(in the rows, 128 means zero)
Each path below is one point turned by a fixed rotation once a step. After each direction that follows a path, write how fast that rotation turns it, in degrees per step (0 if it stays still).
Each turn is a multiple of 5 degrees from 10 to 175, or 0.
Each row of a path follows its step; steps can be skipped.
path 1
step 3: [122 121 123 124 128 133 125 126 123 134 121 122 130 124 121 124 129 134
 135 114 125 119 128 129 130 132 132 126 122 125 127 134 117 123 121 133
 125 130 129 129 128 126 136 116 128 130 125 130 130]
step 5: [126 129 125 124 136 123 130 128 120 125 127 128 125 133 131 132 119 131
 123 123 120 132 115 135 128 129 129 130 125 133 127 124 118 131 130 125
 121 135 130 124 127 130 130 119 130 125 118 138 125]
step 8: [122 125 129 120 126 127 124 130 124 133 129 133 127 130 122 129 122 129
 135 124 115 128 128 131 128 122 132 135 123 126 133 121 129 136 123 133
 127 121 126 120 129 140 125 135 124 127 135 123 122]
step 12: [133 128 123 127 130 130 122 121 115 131 124 120 122 136 124 131 129 126
 121 122 127 127 130 125 131 128 131 131 117 128 132 130 120 119 124 123
 122 137 132 130 123 127 129 122 122 129 128 128 122]
step 15: [119 134 122 119 125 130 126 129 123 131 126 129 126 127 126 129 132 134
 135 120 130 133 130 138 127 129 123 129 131 129 128 123 121 134 116 132
 120 126 133 123 133 139 131 120 134 132 126 126 131]
step 16: [119 127 129 129 129 124 119 129 120 133 131 137 126 126 117 128 127 134
 130 135 129 127 128 125 128 129 129 130 122 127 131 120 121 137 128 135
 126 127 120 117 137 138 129 123 130 131 129 131 127]
step 30: [136 121 118 126 120 130 130 123 121 130 129 127 132 133 122 124 120 136
 134 122 131 125 126 136 134 129 132 128 118 128 128 130 115 131 129 130
 122 138 129 129 131 129 127 127 125 121 129 131 124]
[130 126 127 127 129 130 130 128 129 128 127 130 131 129 130 127 128 130
 129 126 131 127 127 129 127 128 125 129 128 124 127 131 128 128 129 130
 130 127 127 129 126 127 129 127 129 130 127 125 129] : 95
[126 130 129 129 130 127 128 131 127 131 128 129 129 128 127 131 130 127
 128 131 128 128 127 132 127 127 126 131 130 128 129 129 127 132 130 127
 128 127 128 128 129 130 127 127 129 128 127 124 128] : 40
[129 129 129 128 124 128 130 127 132 128 128 129 130 127 130 128 128 127
 127 127 127 130 128 129 127 129 126 128 129 131 129 127 128 127 129 128
 126 129 126 128 128 128 127 126 128 126 127 128 133] : 85
path 2
step 5: [125 127 123 130 119 129 118 119 128 135 127 134 123 127 122 128 131 131
 142 130 130 124 136 125 126 129 128 131 133 131 137 130 125 126 116 131
 125 124 128 134 127 124 117 124 128 134 127 123 121]
step 9: [131 123 119 128 121 131 123 131 126 134 128 132 135 118 131 135 127 136
 128 132 129 134 122 131 123 121 134 130 137 128 132 141 128 124 122 133
 131 132 127 131 125 125 124 134 130 139 122 127 128]
step 14: [131 122 125 123 132 127 125 129 130 126 121 131 130 118 141 127 139 129
 123 136 129 132 131 129 125 127 135 127 138 127 136 131 125 132 117 128
 132 127 126 131 128 126 134 123 135 134 115 130 129]
step 18: [127 122 122 131 130 122 126 126 132 119 127 130 117 124 127 131 127 132
 138 128 129 128 128 129 130 131 138 135 130 131 132 131 121 131 118 133
 124 127 139 129 123 130 137 116 133 131 124 121 124]
step 21: [126 119 125 120 128 135 122 135 132 127 125 133 128 122 129 128 122 131
 130 120 130 126 130 130 121 130 141 132 133 130 127 132 124 122 126 138
 122 131 134 138 126 129 138 124 135 131 126 120 124]
step 26: [129 124 131 126 136 131 127 128 132 126 129 132 124 124 125 129 127 121
 125 132 138 129 131 132 121 123 139 132 131 136 134 131 127 128 112 129
 129 133 139 136 123 126 133 121 127 122 130 122 130]
step 27: [135 125 130 122 122 128 126 127 128 121 131 131 135 125 138 126 137 128
 122 132 127 132 138 125 132 135 126 134 125 131 130 135 119 128 127 128
 126 127 136 131 119 113 130 131 131 123 122 131 126]
[128 128 129 125 127 128 129 130 132 127 128 131 130 131 130 127 128 128
 129 126 127 130 131 128 127 128 127 127 130 127 129 127 126 130 128 126
 127 126 128 128 126 132 128 127 130 127 127 130 127] : 110
[127 124 128 130 127 126 128 129 132 128 129 127 128 126 128 128 130 129
 128 129 128 130 130 127 128 125 129 126 126 131 127 128 127 130 128 128
 127 128 129 126 126 126 125 128 127 128 130 126 129] : 35
[127 128 126 127 128 127 127 126 127 131 127 127 130 126 127 125 124 129
 130 128 126 126 128 128 128 124 126 126 127 129 128 129 126 128 127 126
 128 127 128 129 126 127 127 129 126 125 126 130 129] : 10
[131 128 128 127 128 131 130 127 127 127 125 125 129 129 127 126 129 129
 128 127 127 130 129 128 132 128 128 126 126 126 129 128 130 129 128 129
 130 126 129 126 126 126 128 126 127 129 126 127 127] : 85
path 3
step 1: [125 120 134 122 128 137 126 127 127 134 128 125 124 122 124 134 129 123
 129 123 115 129 121 127 134 129 128 125 125 115 131 126 131 132 132 128
 124 125 142 141 141 133 135 122 130 131 126 130 135]
step 4: [122 125 130 126 134 123 131 135 130 127 122 124 133 127 129 140 141 124
 128 128 122 136 121 135 134 134 119 132 135 119 131 120 135 122 132 133
 129 130 128 136 133 124 122 133 126 142 130 133 128]
step 9: [122 130 139 129 121 126 131 135 130 127 129 118 134 127 122 132 140 127
 137 126 122 137 134 130 131 132 117 134 122 125 125 128 134 125 126 122
 129 123 136 130 126 123 129 127 120 116 122 129 138]
step 13: [129 123 129 137 127 129 128 133 127 123 131 132 137 126 118 123 131 126
 131 134 111 135 122 142 135 124 128 126 134 126 134 134 137 132 136 128
 135 130 128 133 126 132 127 124 132 136 132 126 119]
step 15: [128 125 135 132 127 122 131 136 129 126 134 129 134 122 136 136 135 112
 129 135 119 131 134 127 133 128 119 126 133 127 127 124 134 126 119 125
 125 131 130 127 120 123 121 140 133 135 128 136 123]
step 27: [120 123 130 130 121 139 128 137 128 134 122 125 131 131 133 140 137 128
 127 134 127 125 137 125 135 137 121 123 125 132 138 125 129 122 138 119
 126 132 137 134 130 128 132 125 128 127 127 136 134]
step 29: [125 129 132 135 118 127 132 134 125 116 132 119 134 119 117 120 133 128
 130 125 121 130 124 132 135 134 130 125 125 125 136 129 132 126 138 127
 133 126 136 138 123 122 133 123 119 124 133 122 131]
[128 128 130 129 126 129 128 126 128 130 125 126 126 128 129 127 128 126
 126 126 129 128 131 127 128 132 129 128 129 129 127 128 129 126 128 126
 129 129 128 125 128 129 130 129 132 129 128 129 129] : 115
[128 123 129 128 125 126 126 127 128 127 130 127 126 126 126 128 128 126
 128 126 128 127 129 128 127 127 127 128 126 130 124 126 127 129 127 128
 128 129 127 129 127 127 127 131 127 126 127 129 127] : 110
path 4
step 1: [129 127 119 122 128 122 120 132 129 130 127 127 127 131 113 124 134 127
 137 131 124 124 131 133 120 133 124 125 132 131 131 130 131 131 128 137
 128 133 125 136 131 126 137 121 130 137 132 132 120]
step 2: [129 117 121 131 121 127 126 135 128 125 123 132 135 123 128 126 128 126
 126 129 133 131 134 123 121 125 128 126 131 121 127 132 129 130 127 128
 132 144 127 128 133 129 119 125 114 130 125 135 129]
step 8: [134 119 120 126 126 129 126 135 131 123 124 127 133 123 128 121 123 128
 121 116 123 125 134 125 124 125 129 126 132 127 141 135 131 126 126 123
 129 125 138 124 129 122 132 128 117 124 127 122 127]
step 22: [126 130 127 129 133 126 118 121 120 123 124 136 136 122 132 127 129 134
 121 132 128 131 130 140 123 121 125 124 123 126 143 129 123 124 133 123
 126 131 132 123 137 125 128 127 126 123 128 130 125]
step 24: [137 121 117 132 126 132 116 125 126 122 121 125 138 133 128 133 126 126
 126 126 131 127 134 137 126 124 123 125 128 126 136 132 137 130 125 127
 129 123 129 127 127 122 133 128 122 139 131 126 123]
step 25: [120 124 117 126 125 129 128 121 127 129 122 132 128 126 131 125 131 133
 122 120 125 136 134 129 127 126 125 119 137 128 139 122 126 130 135 129
 130 128 127 132 137 121 121 122 121 117 126 128 128]
step 29: [138 128 128 130 115 122 125 130 129 120 125 131 128 121 120 126 130 130
 134 128 125 127 128 132 130 129 120 131 122 130 127 124 121 127 137 135
 124 123 135 130 126 141 119 123 132 137 129 123 126]
[128 127 129 129 129 128 126 131 129 129 128 127 131 128 129 130 128 132
 129 126 126 128 126 127 129 124 127 128 130 128 128 129 129 127 129 127
 128 131 128 129 131 127 127 128 129 124 129 130 128] : 125
[125 130 127 129 129 129 127 127 129 127 128 127 127 128 131 128 128 127
 125 127 130 126 130 129 130 128 127 128 130 126 129 130 130 127 126 126
 129 129 127 129 130 130 125 128 130 130 125 127 127] : 115
[128 128 127 128 126 127 127 129 129 128 128 126 131 130 125 131 128 129
 127 128 129 126 128 127 131 130 126 127 126 130 126 127 127 127 127 128
 130 128 130 130 126 130 128 127 128 132 128 132 129] : 130
[128 126 126 128 126 129 128 127 127 130 129 128 129 128 126 127 128 127
 128 127 127 128 127 126 130 129 127 129 129 128 128 129 128 133 128 125
 130 128 124 130 129 128 130 128 126 127 125 129 125] : 45
[127 129 131 128 126 130 126 128 125 127 129 131 128 129 128 129 128 130
 128 128 127 125 125 128 128 128 127 129 124 126 128 127 127 128 128 127
 129 130 129 127 125 130 126 126 130 127 126 125 127] : 45
path 5
step 1: [129 135 126 121 128 125 129 130 139 136 126 130 129 130 125 131 120 130
 126 125 128 137 132 116 126 128 135 116 130 132 130 116 125 127 132 122
 124 131 129 124 128 130 141 123 129 126 124 120 123]
step 4: [134 134 126 128 128 127 125 127 124 127 123 119 126 126 135 128 130 126
 135 128 139 145 131 133 119 122 130 133 128 120 119 131 128 124 133 124
 118 126 122 129 126 129 130 126 130 121 130 126 132]
step 17: [123 130 132 127 124 119 135 128 124 128 132 129 129 121 135 126 129 131
 125 133 130 117 126 134 125 136 129 127 123 130 131 137 123 112 123 123
 130 129 124 124 126 120 130 129 124 142 124 133 129]
step 19: [135 130 135 131 132 130 127 120 126 131 135 130 128 121 133 127 131 129
 133 131 131 142 135 125 126 137 135 125 128 124 129 127 125 132 121 117
 122 119 133 126 133 128 126 116 127 130 126 123 136]
step 20: [126 131 120 127 123 127 133 123 133 128 137 133 128 130 130 130 128 127
 126 123 132 123 124 126 135 139 128 129 145 129 130 115 126 128 130 122
 124 125 125 135 130 132 123 132 122 136 129 124 136]
step 26: [122 131 127 122 130 125 123 126 136 125 126 133 125 121 134 128 131 130
 134 131 144 136 129 133 124 128 138 115 116 132 126 124 136 129 129 126
 129 130 130 127 122 128 136 127 127 129 122 129 129]
step 27: [134 123 131 126 123 128 132 128 126 120 136 128 135 129 134 124 130 126
 129 133 133 130 131 120 112 144 135 124 131 126 130 126 129 123 120 123
 126 125 130 131 122 125 121 126 122 133 126 134 128]
[127 127 128 128 130 127 131 130 127 127 125 127 131 127 128 127 126 125
 130 127 128 131 129 125 126 128 125 131 130 129 127 129 126 128 125 129
 129 127 127 129 127 126 127 127 127 127 126 129 130] : 170
[127 126 128 130 128 127 126 128 128 131 127 129 130 127 128 130 127 127
 130 128 130 127 127 129 127 127 126 127 127 126 127 128 129 131 129 128
 125 126 127 131 131 129 127 130 131 130 128 126 133] : 70
[128 128 128 127 128 128 127 129 128 129 129 131 128 127 128 127 130 130
 128 129 128 129 127 128 126 129 128 130 124 126 128 127 128 128 123 125
 133 128 126 129 127 128 127 130 129 129 130 129 131] : 35
[128 128 131 127 129 127 130 128 126 128 130 130 127 125 126 128 129 128
 130 127 126 129 126 128 127 131 128 128 126 130 129 129 131 131 128 129
 127 130 127 129 126 130 129 130 129 127 126 127 126] : 90
path 6
step 0: [129 122 122 130 124 128 125 126 139 132 136 119 129 122 130 133 126 133
 127 127 138 124 122 131 125 141 139 125 118 119 123 123 134 128 141 130
 133 128 133 125 130 132 126 125 129 138 118 124 126]
step 14: [133 126 121 123 133 133 131 129 136 137 136 142 136 125 126 125 128 134
 135 139 129 132 134 129 127 124 125 133 128 126 130 132 128 137 122 128
 130 125 128 127 118 120 120 134 137 128 118 136 124]
step 16: [126 132 135 132 130 142 120 127 124 131 132 120 127 131 119 137 123 131
 123 134 138 129 127 129 141 130 122 123 136 122 132 134 117 126 126 136
 129 129 134 128 125 130 117 135 119 131 124 126 129]
step 20: [132 134 131 129 135 125 126 134 115 132 121 123 136 121 131 136 121 133
 131 116 130 128 135 125 137 127 128 119 131 131 126 137 121 135 130 134
 129 123 122 131 132 123 130 125 139 120 136 128 126]
step 23: [132 125 119 129 123 138 127 127 131 126 116 130 115 125 126 129 122 128
 135 130 130 128 124 133 130 139 119 125 129 128 118 124 127 132 136 132
 128 119 115 118 134 131 124 124 127 118 134 129 126]
step 25: [132 129 131 142 117 139 131 126 126 123 125 120 132 134 127 120 127 123
 129 113 126 120 120 120 128 122 129 127 120 127 135 126 136 136 128 130
 125 128 128 131 124 128 128 127 133 121 126 137 132]
step 26: [131 137 118 124 132 131 124 126 142 119 128 136 129 126 129 130 128 121
 139 135 132 128 132 123 130 123 134 134 135 125 127 134 126 130 130 124
 129 136 127 119 128 120 127 132 125 123 137 115 122]
[127 128 129 127 128 128 128 129 130 127 127 127 130 129 125 125 127 129
 128 128 129 127 128 131 129 133 129 128 129 128 130 127 128 128 128 127
 129 128 129 129 128 126 129 132 126 131 126 125 129] : 135
[127 130 127 129 125 129 127 128 127 132 129 126 126 127 129 132 128 125
 127 129 129 129 127 128 128 129 129 127 130 125 127 129 129 126 125 126
 128 127 129 127 129 125 131 128 127 129 128 127 127] : 65
path 7
step 2: [129 132 130 122 117 132 131 123 130 120 129 129 131 132 135 126 134 133
 140 135 127 123 121 131 127 118 131 126 125 119 131 128 132 133 125 130
 130 124 127 123 126 127 128 122 138 137 128 124 138]
step 3: [139 129 135 132 122 126 124 125 130 129 130 139 133 131 125 128 135 128
 132 126 132 124 122 129 128 130 129 117 135 125 137 135 131 129 129 127
 132 122 140 127 128 124 131 125 124 133 129 127 143]
step 12: [119 126 134 123 127 126 134 121 127 124 127 135 133 134 125 134 131 132
 129 134 127 128 128 124 123 123 134 126 130 127 129 122 128 131 127 131
 126 121 121 136 132 126 144 130 140 128 132 135 138]
step 16: [130 125 131 130 122 127 123 124 125 132 136 115 129 125 136 132 130 128
 129 128 131 139 121 125 126 124 126 124 139 129 129 126 128 126 137 118
 127 117 130 128 127 121 132 126 133 127 137 132 134]
step 27: [129 128 129 129 122 119 125 132 119 114 135 127 128 118 127 127 127 137
 135 127 127 131 119 124 127 129 135 125 129 130 135 128 133 130 129 138
 129 123 127 131 126 123 125 126 143 134 129 125 133]
step 28: [126 125 125 129 117 124 122 126 126 126 135 138 135 129 134 133 132 125
 126 119 124 127 119 136 129 128 136 126 142 130 133 129 131 131 137 133
 131 128 135 121 129 129 128 128 136 126 131 127 127]
step 30: [121 129 130 126 125 122 134 121 128 124 133 131 130 124 128 132 123 125
 136 126 129 127 118 121 116 125 124 130 126 130 136 118 131 122 119 124
 124 125 133 122 135 132 137 135 133 130 127 120 128]
[127 127 128 129 127 128 128 129 128 128 131 127 130 126 129 126 127 127
 128 125 129 132 125 128 130 129 128 130 128 129 129 130 126 126 129 129
 130 127 127 128 128 129 125 131 130 127 127 130 126] : 35
[126 130 129 129 129 128 126 127 130 129 128 126 128 128 129 128 128 130
 128 128 129 129 129 124 129 132 127 127 127 127 128 126 130 128 128 128
 126 131 129 126 126 128 127 127 132 127 130 130 128] : 70
[127 130 125 130 129 129 128 130 129 130 130 130 127 127 130 126 128 126
 127 128 127 126 129 127 131 126 128 127 131 129 128 128 130 129 127 128
 131 128 128 128 127 129 126 129 128 131 131 127 130] : 100
path 8
step 2: [130 130 130 120 121 134 132 131 135 131 122 132 138 133 129 129 123 118
 126 131 129 124 131 122 130 127 129 126 124 135 127 143 135 134 131 124
 121 124 131 131 118 128 131 123 131 121 120 126 130]
step 5: [128 126 126 130 129 126 130 131 125 127 124 130 125 129 129 135 123 132
 127 133 124 126 134 124 129 124 134 127 131 133 127 139 140 138 144 123
 127 119 134 130 123 132 121 126 130 125 123 136 131]
step 9: [129 130 125 126 121 131 132 137 129 123 121 130 129 127 128 124 120 126
 120 132 128 135 138 129 130 130 135 127 127 133 130 141 131 132 126 128
 134 134 133 121 123 132 128 128 140 132 122 136 122]
step 12: [128 128 132 128 130 133 123 131 129 128 115 126 126 129 127 134 121 124
 115 134 127 129 140 130 124 131 129 124 120 140 127 137 130 134 130 128
 127 130 134 125 126 124 123 124 122 131 121 128 132]
step 15: [125 122 132 130 131 135 129 131 130 131 122 130 125 124 130 126 121 130
 127 128 138 135 133 133 125 131 130 134 132 132 133 139 127 137 137 128
 128 123 137 124 120 118 123 119 130 124 129 129 136]
step 26: [127 123 133 124 129 131 126 119 125 129 134 135 131 119 127 131 128 130
 124 130 139 130 137 130 130 126 130 126 134 126 134 137 128 137 136 125
 126 133 132 126 124 129 131 126 138 131 130 136 117]
step 27: [130 125 132 128 125 127 132 132 125 128 124 129 128 121 134 134 128 131
 127 135 131 125 138 131 130 127 127 129 125 137 136 142 132 136 127 130
 125 125 126 118 125 128 117 122 120 127 127 136 136]
[126 128 128 128 127 128 126 129 127 129 128 127 127 128 127 131 124 126
 125 130 128 130 126 130 128 127 124 130 128 129 125 126 127 127 128 128
 125 127 126 128 126 126 127 128 130 129 128 127 128] : 85
[128 127 130 128 127 128 127 130 128 129 127 132 128 127 126 129 130 127
 126 127 130 128 129 126 128 128 126 128 127 129 127 127 127 131 128 133
 128 127 128 125 131 128 129 128 127 129 129 128 126] : 25
[128 127 131 131 131 129 129 126 128 128 128 129 127 130 128 129 128 129
 130 131 132 128 128 125 127 128 126 129 127 129 126 128 127 128 132 126
 126 127 129 128 129 130 128 126 128 126 127 127 127] : 35
[127 129 126 127 126 127 128 126 127 128 132 129 127 127 128 126 127 129
 129 128 128 129 127 127 124 128 126 125 127 129 126 128 127 130 127 128
 128 133 129 128 128 127 129 129 128 126 128 130 125] : 145
[128 127 127 128 129 127 128 128 130 125 127 127 131 128 128 132 127 128
 129 129 129 128 130 126 131 130 128 127 126 126 129 127 125 126 128 128
 130 129 125 128 128 127 129 128 130 127 128 130 125] : 145
path 9
step 1: [127 128 133 131 126 133 116 130 137 127 131 129 118 129 122 124 131 128
 128 122 120 131 129 126 123 124 124 119 128 135 123 135 138 134 125 123
 128 128 133 122 124 128 131 132 127 129 135 133 117]
step 9: [125 125 130 124 125 129 124 119 122 133 120 140 136 129 129 123 131 128
 121 136 124 127 116 130 125 128 132 132 127 131 127 134 112 126 128 128
 122 127 128 120 124 129 127 124 121 130 127 128 125]
step 22: [129 129 127 125 125 121 128 140 134 124 127 126 135 128 133 125 135 128
 136 130 125 120 133 120 126 122 128 119 125 132 131 134 128 134 120 122
 127 136 130 127 118 129 126 130 137 133 129 135 121]
step 25: [121 128 130 123 124 123 133 127 118 124 119 137 127 134 127 137 136 126
 132 131 131 122 120 123 130 126 126 132 135 118 128 125 124 132 133 129
 123 133 130 123 126 127 120 127 125 129 120 134 120]
step 26: [127 113 126 125 123 128 120 122 130 130 128 138 124 131 125 118 130 125
 129 135 123 124 127 126 132 135 132 129 120 131 126 135 136 130 127 132
 119 137 126 134 127 127 133 129 133 127 119 128 125]
step 30: [117 128 131 124 129 129 118 122 125 127 122 129 121 135 121 130 128 131
 122 128 130 124 123 124 125 131 127 127 137 135 124 127 125 135 131 132
 130 124 116 124 127 132 129 128 121 130 120 140 120]
step 31: [125 125 117 130 126 122 134 124 132 129 127 133 119 126 125 116 127 132
 124 127 133 124 126 130 135 138 126 134 119 123 127 135 125 122 125 127
 120 138 122 122 132 127 126 125 124 129 126 130 124]
[125 128 129 127 126 130 128 129 130 127 128 125 129 128 124 131 128 130
 129 128 127 130 126 127 128 133 127 129 129 127 127 128 128 130 129 126
 129 128 127 126 127 128 126 129 127 124 128 126 127] : 65
[128 129 127 129 130 128 127 128 128 128 132 128 126 127 126 127 127 129
 128 127 131 129 130 128 125 129 129 129 130 129 129 128 130 125 130 127
 125 128 129 127 127 129 124 126 126 128 129 130 126] : 110
[130 130 130 128 128 129 130 129 128 127 126 127 130 125 128 128 129 128
 131 127 130 127 128 130 129 130 128 130 127 126 130 126 130 129 129 126
 127 128 131 128 128 128 132 126 126 128 126 130 128] : 100
[131 127 129 129 125 127 127 130 129 125 129 128 130 125 127 128 127 127
 126 128 131 127 128 130 127 129 127 127 129 132 129 129 127 130 130 128
 129 131 130 129 128 127 127 127 131 128 130 128 129] : 65
